Here are some rows, each followed by its group. Rows of different groups can look alike.
[ 0.1 -0.5 -1.7  1.7 -1.5  1.7  1.0  0.1 -1.0 -0.2  1.0  0.4  1.7 -1.6 -0.1  1.7 -1.6  0.8  1.7  0.0  0.5  0.9 -0.5  1.7] A
[ 1.0 -0.4 -0.8 -0.8 -0.5  1.4 -1.0 -0.3  0.5 -1.4 -0.3  0.3  1.3 -0.3 -1.7  1.5  0.8  1.7  0.9  1.0 -1.4 -0.8  0.5  0.6] B
[ 0.8  1.5  1.6  0.3 -0.2 -0.9  0.7  1.3 -0.8 -0.3 -1.7 -0.4 -0.5  1.6 -1.3 -1.3  0.0  0.8 -0.7 -1.1  0.9  1.6  0.1 -1.2] C
[-0.4  0.1  0.2  0.4 -0.8 -0.7 -0.2 -0.9 -1.6  0.0  0.3 -0.9  0.1  0.2  0.4 -1.2 -1.4 -1.7 -0.9  1.3 -1.0 -1.4  0.6 -1.0] C
[-1.6 -1.1 -1.5  1.7 -1.4  1.6 -0.7  0.4  0.0 -1.3  1.2 -0.2  0.4 -0.6  0.2  1.4 -1.3  0.8  0.8  1.0 -0.1  0.3  0.6  1.0] A
[ 0.6  1.4  0.5 -1.4  0.4 -0.7  1.6  0.4  0.6  1.6 -1.5 -1.4 -1.0 -1.4  0.5  1.2  0.3 -0.1  0.8 -1.1  0.3  1.4 -1.0  1.0] D
[ 0.1  0.5  0.3 -1.7  0.3 -1.4  0.8  1.0  1.4  1.6 -1.5 -0.6 -1.1 -0.1  0.0 -0.4  0.2 -0.7  1.0 -1.5  0.8  0.4 -1.5  1.1] D
[ 1.0  0.3 -1.6  1.7 -1.6  1.4 -0.3  0.3 -1.6 -0.8  1.2 -1.4  1.1  0.4 -1.2  0.2 -0.6  0.3  0.0 -0.5  0.4  1.0  0.1  0.2] A
[ 0.3 -0.2  0.2  0.0  0.6 -1.2  1.6  1.7  0.3  0.3 -0.7  0.9  1.5 -1.2 -1.5 -0.6 -1.2 -1.2  1.5 -1.7  0.7  0.7 -0.6 -0.6] E
[ 1.6  1.6  1.5  1.2 -0.1 -0.1  0.0  0.6  0.0  0.5 -0.9  0.5  0.2 -1.4 -0.3  0.5  0.7  1.0 -0.2 -0.1  0.9  1.4 -0.4  0.7] F
[ 1.7 -1.1 -0.8  1.6 -0.1 -0.6 -0.4  0.4 -0.5  0.2  1.2  1.3  1.1 -0.1  0.3  1.5  1.0 -1.5 -0.7 -0.8  1.3 -0.2 -0.3  1.2] E
[ 0.4 -0.3 -1.7 -0.6 -1.0  1.4  0.0 -0.1 -0.1  1.5  0.9 -0.8  0.1 -1.1  1.1  1.4 -0.2 -0.3  0.4  1.1 -0.2  0.9 -1.2  1.6] D
[-1.1  0.7 -0.6  1.1 -1.5  1.3 -1.5  0.4 -1.2 -0.7  0.0 -0.4  0.5 -0.3  0.5  0.8 -0.4  0.3 -1.6  0.4 -0.4  0.6 -0.1  1.3] C
[ 1.5 -1.2  0.3  1.5 -1.0 -0.1 -0.2  1.1 -1.4  1.2  0.6  0.2  1.7  1.2 -1.6 -1.3 -0.1  0.6  0.7  0.1 -0.6  0.8 -1.7 -0.3] F
[-0.4 -0.8  1.2 -0.6  0.9 -0.5  1.2  1.5 -1.1 -0.6  0.8  0.0  0.6  1.4  1.4 -1.6  0.7 -1.5  1.0 -0.5  1.0 -0.7  1.0 -0.6] E
[-1.3 -1.2 -0.7 -1.3 -0.2 -1.2 -1.4 -1.3  1.5  0.8  1.1 -1.0 -1.7  0.9  1.6 -0.1  1.1 -1.0 -1.1  1.4 -1.1 -1.5  0.3 -0.7] D
[ 1.6  1.0 -1.0 -1.2  0.7  1.1 -1.7 -0.8  1.7 -0.9  0.4  1.0 -0.2 -1.4  0.1  1.2  0.8  0.4  0.0 -0.4  0.0 -1.4  0.2  0.9] B
[ 0.7 -0.1 -0.4  1.4 -0.5  0.6 -1.6 -1.2 -1.5 -0.7  1.1 -0.3  0.7  1.0  0.4 -1.1  1.0  1.0 -1.5  1.3 -1.2  0.2  0.9 -0.9] F
[ 1.4  1.7  1.4 -1.1  0.5 -1.6 -1.1  0.8  0.6 -0.1 -1.7 -0.2  0.8  0.4 -1.7 -0.1  0.7  1.2 -1.1 -1.2  0.3  1.2 -0.4 -1.6] B
[ 0.2 -0.4 -0.1  0.9  0.2 -1.6  1.1  1.7 -1.6  0.7  0.2  0.3  1.6  1.5 -1.6 -1.3 -0.9 -0.2  0.8 -0.8  1.4  1.3 -0.3 -1.6] E
[ 1.6 -1.1 -0.1 -0.3  0.6 -0.2  1.1  1.5  0.4  0.1  0.1  1.6  1.7 -0.8 -1.2  1.1 -1.2 -1.1  1.5 -1.7  0.9  1.1 -0.8 -0.1] E
[-1.7 -0.6  1.5  0.4 -0.9  0.0  0.3 -1.4  1.2 -0.8 -1.0 -0.2 -1.7 -0.8  0.5 -0.3  0.6  1.0 -1.5 -0.5  1.0 -0.1  0.5  1.6] G
[-1.2 -0.2  1.0  0.9 -1.1 -1.3 -0.5 -1.7  1.2  1.6 -1.1 -0.5 -1.1  0.6  1.5 -1.6 -0.5 -1.5 -0.6 -1.0  1.5 -0.9 -0.9  1.1] G
[ 0.6  0.1 -0.3  1.1 -0.5 -0.1 -1.6 -1.4 -1.4 -0.8  1.3 -0.8 -0.8  0.9  0.5 -1.4  1.6  0.9 -1.5  0.7 -0.5 -0.6  1.1 -1.5] F
[-0.8  1.4  1.7 -0.1 -0.3 -1.1  0.0  1.1  1.2 -0.6 -1.6  0.6 -0.8  0.9 -0.3 -0.2 -0.5 -0.2 -1.5 -1.0  0.4  1.1 -0.3  0.3] C
[ 0.9  0.0 -1.5 -0.2  1.3  1.5  0.9  0.9 -1.3 -1.7  1.4  1.1 -1.1 -0.9  1.0  1.4  1.6  1.0 -1.2  0.8 -0.7 -0.6  1.0  1.5] H
[-0.7 -0.7 -1.5  1.3  0.4  1.3 -0.3 -0.6  0.9 -0.5  1.3 -0.1 -0.7 -1.1  0.4 -0.3 -1.2 -0.5  0.7 -1.0 -0.9 -0.9  0.7  0.3] A
[-0.4  0.5 -1.3  0.8  1.1  0.7 -0.2 -0.3 -1.4 -0.6  1.3  1.0 -0.9 -1.7 -0.8  1.2  0.1  0.6 -1.4  1.0 -1.1 -1.4  1.1  0.8] H
[-0.9 -1.0 -0.2 -1.4  0.4 -0.7 -1.0 -1.5  0.0  1.6  0.7 -1.2 -0.3  0.6  1.3 -1.0 -0.9 -0.8  0.4  1.7  0.0 -0.5  0.3 -1.1] D
[-0.9 -0.6 -1.3  1.7 -1.6  1.3  0.1  0.3  0.6  0.8  1.3 -0.5  1.3  0.0  1.4 -1.2 -1.6 -1.7  1.7  0.5  0.3 -0.9 -0.6 -0.3] A
[-1.2 -0.3  0.5  0.7 -0.6 -0.4 -1.4 -1.0  0.6  0.0  0.2 -1.5 -1.3  1.5  0.5 -1.7 -1.0 -0.7  0.9  0.2  0.1 -0.8  1.4 -1.6] A
[-0.9  1.0  1.0  1.3  1.2  1.2 -0.4 -0.8 -0.8 -1.0  0.0  0.1 -0.7 -0.9 -0.8 -0.9  0.3  1.7  0.3  1.5  0.4 -0.1  1.4  0.2] F
[-1.6  1.2  0.9 -1.4 -0.4 -1.5  1.4  1.4  1.2  1.2 -0.7 -1.2 -1.4  0.3  0.4  1.2  0.5  0.4  0.8  1.2 -0.8  1.3 -1.2 -0.4] D
[-1.0 -1.5 -1.2  1.4 -0.9  1.2  0.0 -1.6 -1.5  0.5 -0.8  0.0  0.0  0.8 -0.4  1.0 -0.6  1.6 -1.3 -0.5  0.2  1.3  0.4  1.3] G
[ 0.1 -0.7 -0.5  1.5  1.1  0.6  1.3  1.3  1.2  0.4 -0.5  1.7 -0.1 -1.1 -0.3 -0.2  0.9  1.0  0.6 -1.0  1.5 -0.3  1.1  1.5] E
[-1.1 -1.2  0.8 -0.2 -1.7  0.1 -1.3 -1.3 -1.3  0.0  0.1 -1.7  0.8  1.1  0.6 -1.4  0.2 -1.4 -0.4  0.7  1.1  0.6 -1.4  0.1] G
[ 0.0 -1.5 -1.4  0.7  0.2  1.6  0.6 -0.9 -0.2 -1.0 -0.4  1.6  0.3 -0.7 -0.5  1.3 -1.3  1.1 -0.4  0.6 -1.7  0.1  1.3  0.9] C
[-0.8  0.4 -1.0 -0.8  0.7  0.8  1.0 -0.2  1.7  1.4 -1.3 -0.6 -1.7 -1.1  0.4  0.2  0.8  1.1  0.6  0.2  1.1  0.2  0.4  1.7] D
[-1.5  0.0  0.4  0.8 -1.5 -0.9 -0.4 -1.5  0.7  1.5 -1.0 -0.4 -0.4  0.7  1.6 -1.5 -0.6 -1.0  0.4 -1.0  1.6 -0.9 -1.5  0.9] G
[-1.7 -0.7  0.8 -0.5 -1.4  1.4 -0.7 -1.4  0.1  0.3 -1.5 -1.4 -0.8 -0.6 -0.4 -0.9 -0.1  1.4 -0.2  0.7  1.2  1.4  0.3  1.7] G
[ 1.2  1.2  1.3  0.6  0.4  0.3  1.7  1.1 -1.6 -0.1  0.3  0.1  0.9 -0.1  0.2 -0.6  1.3  1.3 -0.1 -0.4 -0.8  1.5 -0.8  0.7] F
[ 0.8 -0.9 -1.5  0.2  0.1  0.3 -1.6 -0.9 -1.2 -1.6  1.7  0.0 -0.7  0.5  1.3  0.6  1.5 -0.4 -1.6  1.6 -1.4 -1.2  1.3 -1.7] H
[ 0.2  1.3  1.5  0.2  0.0 -0.7  1.1  0.5  0.1  0.7 -1.7  0.4  0.2 -0.2 -1.5  0.0 -1.6 -0.2 -0.8 -0.6  0.6  1.3 -0.5 -0.7] C
[-0.7 -1.6 -0.3 -0.2  1.2  1.7  0.4 -0.4 -1.5 -1.6 -0.1  1.5 -0.3 -0.5  1.0  0.9  0.5  1.7 -0.3  1.6 -1.5  0.9  1.6  1.4] F
[-1.0  1.7  0.0  1.6 -0.9  0.1  1.6  1.4 -0.7  0.4  0.1 -1.4  1.0 -1.3 -1.3  0.0 -1.7  0.2  1.7 -0.7  0.5  1.2 -1.3 -0.5] A
[-0.6 -0.5 -0.6  1.4 -1.2  1.3 -1.1 -0.1  0.7  0.3  1.0  0.1  0.9 -0.1  1.3 -0.5 -1.6 -1.7  1.6  1.1  0.2 -1.1  0.2  0.3] A
[-1.0  0.0  1.4  0.8 -1.5 -1.0 -0.8  0.0 -0.6 -0.8  0.4 -1.0 -0.5  1.0  1.2 -1.3  0.1 -1.6 -1.4  1.3 -0.9 -1.2  0.3 -0.5] C
[-0.1  1.0  1.6 -0.4  1.7 -1.7  0.7  1.4  1.1  0.8 -0.4  0.5  0.4  0.8 -1.2 -1.0 -0.8  0.1  1.3 -0.3  1.7  1.3  0.8 -1.7] E
[ 1.2  1.3  0.1  1.3 -1.1  0.5  0.8  1.3  1.0  1.3 -1.6  0.6  0.8  0.6 -0.4 -0.4 -1.3 -0.7  0.6 -1.3  1.4  1.0 -1.6  1.1] C
[ 1.6 -0.9 -1.6  1.3  0.3 -1.3 -0.8 -0.5 -1.6 -0.9  1.7  1.1  0.6 -0.1  0.2  1.5  1.3 -1.1 -1.6  1.5 -1.0 -1.7  0.0 -1.1] H
[ 1.2  1.5 -0.3  0.6  0.7 -0.5  1.5  1.3 -0.9 -0.1  0.3  0.1  0.6 -1.7 -0.4  1.4  0.9  0.3 -1.0 -0.8 -1.5  0.3 -0.3 -0.4] H
[-0.7  0.5 -0.9  1.5  0.4  1.0 -0.4 -0.1 -1.6  0.3  0.9  0.4  0.4 -1.2 -1.4 -0.4 -0.6  1.5 -0.2  1.2 -0.7 -0.4  0.9  0.4] F
[-0.2 -1.4 -1.4  1.5  0.5  1.7  1.1 -0.1 -0.6 -1.7  1.3  1.2 -0.3  1.5  0.9  1.0  0.2  1.3  1.1 -0.2 -0.3 -0.5  1.0  1.4] A
[-0.3  0.3 -1.5 -0.8 -1.0 -0.4 -0.6 -0.4 -1.4  1.3  0.2 -1.7 -0.4  0.9  0.7 -0.8  0.8  0.1 -1.1  0.6  0.0  0.7 -0.5 -0.1] D
[-0.4  0.9  0.6 -0.4  0.0  0.2  0.8  1.4 -0.1  0.2 -1.6  0.1  0.9 -0.2 -0.7 -0.5 -1.5 -0.1  0.5 -1.5 -0.6  0.6 -0.9  0.0] C
[ 0.6 -1.6 -0.7 -0.3  1.6  0.6  0.4  1.1 -0.3 -1.2  1.1  1.2 -1.0  0.7  1.3 -0.5  1.2 -0.4 -0.9 -0.5  1.2  0.6  1.5  0.2] E
[ 0.7  0.2 -0.5  1.6 -0.7  0.1 -1.5 -0.6 -1.7  0.5  1.5 -0.8  1.4 -0.7  0.0  0.0 -0.4  0.1 -1.3  1.2 -1.2 -0.7 -0.6 -0.7] F
[-0.3  1.2  1.1 -0.2  1.4 -1.6  1.4  1.6  0.2  1.3 -1.0 -0.2  1.0 -1.4 -1.4 -1.0 -1.4 -1.1  1.1 -1.0  1.2  1.4 -0.2 -1.6] E
[-0.7 -1.2 -0.4 -0.9  1.7  0.5  1.4  1.7 -0.8 -1.3  0.7  1.3 -1.4  0.3  0.9 -1.6  1.4  0.7  0.5  0.2  1.3  0.5  1.7  0.5] E
[-1.1  0.1  0.2  0.2 -1.7 -0.7 -0.4 -1.6 -0.1  1.4 -0.7 -0.5 -0.2  0.0  1.4 -1.1 -0.7 -1.4  0.0 -0.9  1.3 -0.4 -1.4  1.5] G
[ 0.4  0.8  0.0  0.9 -1.6  0.4 -0.7 -0.1 -1.4 -1.5 -0.1 -1.6 -0.1  1.6  0.7 -1.2  0.4 -0.5 -0.8  1.1  0.3 -0.5  1.0 -1.4] C
[ 0.7 -1.4 -1.2  0.3 -0.4  1.1 -0.3 -0.9 -0.7 -1.2  0.8  0.3  0.1  0.1  1.1  0.5 -0.8 -0.9 -0.5  0.8 -1.6 -0.8  0.7 -0.8] C
[ 0.0  0.7  0.6  1.4 -1.1 -1.4  1.6 -1.0 -1.2  1.0 -1.2 -1.0  1.2  0.1 -1.4  1.7 -1.2  0.4 -0.3 -0.9  1.0  1.4 -1.6  0.5] G
[-1.7  0.3  0.7  1.3 -1.6  0.6 -1.0  0.2  0.4  0.2  1.0 -1.1  0.5 -0.4  1.0 -1.5 -1.5 -1.7  1.3 -0.2 -1.4 -1.1 -0.2 -0.3] A
[ 0.4 -0.8 -0.5  1.1  0.0  0.3 -1.7 -1.0 -1.7  0.1  1.6  0.2  1.3  0.2  0.6 -1.2 -0.3  0.6 -0.5  1.7 -1.0 -0.2  0.6 -1.3] F
[ 0.9 -0.2 -1.2 -0.6  1.4  1.5  0.1  0.3 -0.5 -1.7  1.1  1.4 -1.3 -0.7  0.9  1.3  1.7  1.1 -1.4  0.8 -1.0 -0.4  1.6  1.5] H
[ 0.8 -1.3 -1.7  0.3  1.1  1.1 -0.9 -0.5 -0.3 -1.2  1.6  1.3 -0.6 -1.5  0.9  1.4  0.5  0.0 -1.6  0.8 -1.7 -1.5  1.1 -0.6] H
[-1.1 -1.5  0.1  0.7 -1.7 -0.5 -0.2 -0.5 -1.7  1.1  0.4 -1.7  1.5  1.5  0.1 -1.3 -0.3 -1.1  1.3  0.9  0.7  0.3 -1.7  0.5] G
[-0.1  0.4  0.6 -0.6 -0.3 -0.2 -1.3  0.0 -0.2  0.2 -0.1  0.0 -1.4  0.3  1.7 -1.6  0.2 -1.6 -0.7  1.1  0.9 -1.2  0.9  0.2] C
[-0.2  1.1  1.3  0.3 -0.8 -0.6 -0.5  1.1 -1.0 -0.6 -0.8 -0.5  0.8  0.8 -1.4 -1.6  0.0  1.3  0.4 -0.4  0.3  1.1 -0.8 -0.8] F
[ 0.2  1.4 -0.1 -0.1  1.1 -1.2  0.4  1.5 -1.1  0.7  0.0 -0.2  0.1 -1.7 -0.7  0.6 -0.7 -0.7 -1.0  0.0  0.1  0.5 -0.8 -0.9] H
[ 1.7  1.1  0.4 -1.5  0.9  0.3  0.7  0.3  1.5 -0.3 -0.6  0.8  1.4 -1.4 -1.1  1.6 -0.7  0.1  1.3 -1.3 -0.3  0.2 -1.0 -0.5] B
[-0.8 -1.6 -0.2 -0.6  1.1 -1.0  0.9  1.2 -0.3  1.1 -0.1  1.1  1.5 -0.5 -0.4 -0.8 -1.3 -1.1  1.6 -0.9 -1.6 -0.4  0.7 -1.3] E
[-1.3  0.8  0.9  0.1 -0.7 -1.6  1.6 -0.6  0.7  0.7 -0.6 -0.9 -0.2 -0.1 -0.7  0.8 -1.5  0.0  0.1 -1.2  1.6  1.2 -1.6 -0.4] G
[-0.6 -1.7 -1.4  0.1  1.6  1.2  0.6  1.4 -0.6 -0.5  0.1  1.7  0.5 -1.5 -0.5  0.4 -0.3  0.6  1.2  0.2 -1.4  0.4  1.6 -0.1] E
[-1.2  0.7  0.5 -1.6 -0.2 -1.1 -0.4 -1.3  1.1  1.3 -0.9 -1.7 -1.6  1.3  0.7 -1.7  0.1 -0.2  0.3  0.3 -0.3 -0.6  0.8 -1.1] D
[ 0.5 -0.7  0.9 -0.3 -0.7  0.2 -1.2 -0.7  0.5  0.3 -0.5  1.2 -0.2  1.3  1.2 -1.0 -0.9 -1.3 -0.1  1.3 -0.2 -1.2  0.9  0.5] C
[ 1.7  0.9  1.1 -1.3  0.2 -0.5 -0.8  0.3  1.3  0.6 -1.0 -0.4  1.4  0.9 -1.6  1.3  0.1  0.8  0.5 -0.6 -0.1  0.4 -1.4 -1.2] B
[-0.5 -1.4 -1.6  1.1  0.3  1.6  0.1 -0.1  0.1 -1.7  1.6  0.9 -0.5  1.4  1.5  0.3 -0.4  0.4  1.5  0.7 -0.1  0.1  0.7  0.8] A
[ 1.2  0.6  1.5 -0.7  1.6 -1.5  1.7  1.7  0.4 -1.2 -0.8  1.5 -0.1  1.4 -0.1 -0.6  1.2 -0.1  1.3 -1.4  1.5  1.3 -0.1 -0.1] E
Which 3 groups are nearest to each row below, nearest first, going by the average distance to the group's rows?
[-0.6 -1.0 -1.3 -1.1 -0.3  0.2 -1.0 -1.2  1.6  1.5 -0.1 -1.1 -1.3 -0.2  1.7 -0.7  0.3 -1.5  0.2  1.5 -0.1 -0.8 -0.2 -0.2] D G C
[ 0.4  0.8 -0.4  0.1  0.0 -0.9 -1.0  0.2  1.2  0.1  1.1  0.8 -0.7 -0.8  1.4 -1.0  0.9 -1.6 -0.8  0.3 -0.6 -1.7  0.1  0.1] H C D
[ 0.4 -1.4  0.0 -0.1  0.1 -0.6 -1.5  1.0 -0.3 -0.6  1.3 -0.6  0.4  1.2  0.3 -1.4  1.1 -0.9 -0.2  0.7  1.2  0.0  0.6 -1.5] F C E
[-0.5  0.4 -0.8  0.6  0.9  1.3 -1.0 -0.2 -1.0 -1.6  0.1  0.0 -1.4 -1.2 -0.3  0.9  1.5  1.7 -1.6  1.0 -0.6 -0.2  1.7  0.2] H F C
[ 1.3 -1.5 -0.7  1.4  0.5  1.6  0.6 -0.9 -1.0 -1.1  0.8  1.5  1.1 -1.4 -0.6  1.6  0.6  1.6  0.5  0.9 -1.5  0.1  1.2  1.5] H F A
[-1.2  0.9  0.3  1.6 -1.2  0.1  0.5  1.5  0.7 -0.4  0.5 -0.9  0.8 -0.1 -0.3  0.8 -1.6 -0.4  1.2 -0.1  0.2  1.3 -1.5 -0.9] A C G
[-0.9  0.1  1.1  0.0 -1.7 -0.7  0.2  0.0 -0.4  1.5 -1.4 -1.5  1.0  1.4 -1.0 -0.6 -0.9  0.0  0.0 -1.7  1.6  1.5 -1.7  1.2] G C D
[-1.5  0.5  1.5  0.6 -1.6 -0.5 -0.5  0.6 -0.8 -0.4 -0.2 -0.5 -0.4  1.1  1.2 -1.3 -0.9 -1.4 -0.6  0.6 -1.3 -1.0  0.2 -0.3] C G A
[ 0.8  0.1 -1.1  0.0  1.6  1.5  0.3 -0.6 -0.4 -1.5  1.1  1.4 -1.4 -0.8  1.2  1.3  1.6  1.1 -1.6  0.3 -0.9 -0.5  1.4  1.5] H F B
[-0.8  0.2 -0.5  0.9 -1.5  0.3  0.0  0.6 -1.7  0.5  0.3 -1.1  1.3 -0.3  0.6 -1.0 -1.7 -1.6  0.1  1.5 -1.3 -0.7 -0.4 -0.4] A C F
[-1.2 -1.3 -0.3  0.9  1.2  1.2 -0.6 -1.2 -1.2 -0.4  0.6  1.1  0.5 -1.4 -1.1  0.2 -1.1  1.6  0.5  1.6 -1.6 -0.4  1.5  0.6] F H A
Which 4 groups are nearest to each row below, nearest first, going by the distance to the centre of the group?
[-1.3  1.6  1.6 -1.3 -0.1 -1.7  1.4  0.7  1.5  1.4 -1.4 -1.6 -1.7 -0.3  0.1  0.4  1.2  0.3 -0.6 -0.1  0.3  0.8 -0.7  0.0] D G C B
Which 3 groups are nearest to each row below, nearest first, going by the distance to the group's nearest row?
[ 1.0  0.2  1.2 -1.6  0.3 -1.3  0.4  0.8  1.7  0.5 -1.3 -1.6 -1.5  1.7 -1.3  0.3  1.5 -0.1  0.4  0.4  0.9  1.2 -1.0 -1.5] B D C
[ 0.0 -0.2 -0.2 -1.4  0.5 -0.6  0.0 -0.3  1.0  0.0 -0.4  1.2  1.6 -0.8 -1.0  0.4 -1.2 -0.1  1.5 -1.3 -1.7 -1.7 -0.6 -1.1] B E C
[ 0.1  1.5  0.7 -1.2  0.8 -1.7  1.6  1.0  0.9  1.7 -1.1 -1.3 -1.3  0.3 -1.5 -0.2 -0.1  0.0  0.7 -1.1  1.1  0.4 -1.3 -0.5] D G C
[ 1.6  0.4  1.4  0.6  0.8  0.5  1.0  0.7 -0.9 -1.1 -0.3  1.4  0.9  1.2  0.2  0.4  0.9  1.0  0.0  0.4 -0.4  1.4 -0.5  0.0] F E H
[ 1.7  1.2  1.7 -1.7  1.7 -1.7 -1.3 -1.2  1.7 -0.1 -1.5  1.7 -1.6  0.3 -0.9  0.2  1.4  0.4 -0.4 -1.1  0.5 -1.4  0.5 -1.2] B C E
[ 1.4 -1.4 -0.5 -0.9  1.4  0.2 -0.9 -1.1 -0.5 -1.7  1.7  0.5 -1.4  1.0  1.7  0.7  1.7 -1.5 -1.7  1.6 -1.5 -1.6  1.2 -1.1] H C D
[ 0.7  1.2  1.4  1.0  0.3 -1.4  0.6  0.8 -1.5  1.4 -0.6 -0.3  1.2 -1.0 -1.6 -0.6 -1.2  0.5 -0.3  0.2 -0.1  1.3 -1.1 -1.0] C H F
[-0.1  1.5  0.6  1.4 -0.2 -0.3  0.8  0.8  1.0 -0.2 -0.7 -1.3 -0.3  0.9 -1.0 -0.7 -1.1  0.7  1.2 -1.4  1.4  1.5 -0.3 -1.3] C F G
[ 0.6  0.9 -0.9 -1.1  1.0  0.5 -1.6 -1.3  1.1 -0.8  0.2 -0.6 -0.6 -0.3 -0.9 -0.3  0.7  1.2 -1.4 -0.6 -0.7 -1.1  1.3 -1.4] B F H
[-1.2 -0.9  1.2  1.0  1.2 -0.4  0.5  0.6  1.0 -0.5 -0.2  1.7 -0.8 -0.7 -1.1  0.7  1.1  0.8 -1.1 -0.8 -0.3 -0.7  1.7  1.1] E G H
[-1.5  1.4  1.1 -1.6  1.2 -1.5  0.3 -1.1  1.5  1.7 -1.1 -1.6 -1.6  1.0  0.6 -1.7 -1.0 -0.1  1.4 -0.7  0.8 -1.0  0.0 -0.7] D A G
[ 0.2 -1.0 -1.7  1.6 -0.9  1.7  0.5  0.1 -0.9 -0.8  1.4  0.7  1.6 -1.3  0.2  1.7 -1.4  0.6  1.6 -0.3 -0.6  0.5  0.4  1.7] A C E
Which 3 groups are nearest to each row below, nearest first, going by the distance to the centre of the group?
[-0.4 -1.4 -1.2  1.5  1.2  0.7  1.5  1.0 -1.5  0.4  0.5  1.4  1.4 -1.2 -1.6  1.3 -1.2  0.9  1.1  0.9 -0.3  0.2  1.4  0.7] E A F
[ 1.4 -0.1 -0.7 -0.7  0.9  0.4  1.2  1.3 -0.2 -1.4  1.2  1.6  0.3  0.8  0.8  0.9  1.3  0.0 -0.4 -0.4 -0.9 -0.3 -0.9  0.6] H E B
Which 4 groups are nearest to each row below, nearest first, going by the average distance to the group's rows?
[-1.6 -1.0  1.1 -1.2 -0.8 -1.1  0.3 -1.7  1.3  0.7 -0.5 -0.7 -1.5 -0.3  1.2 -1.5 -1.0 -1.0 -0.2 -1.3 -0.3 -1.4  0.0  0.0] G D C A
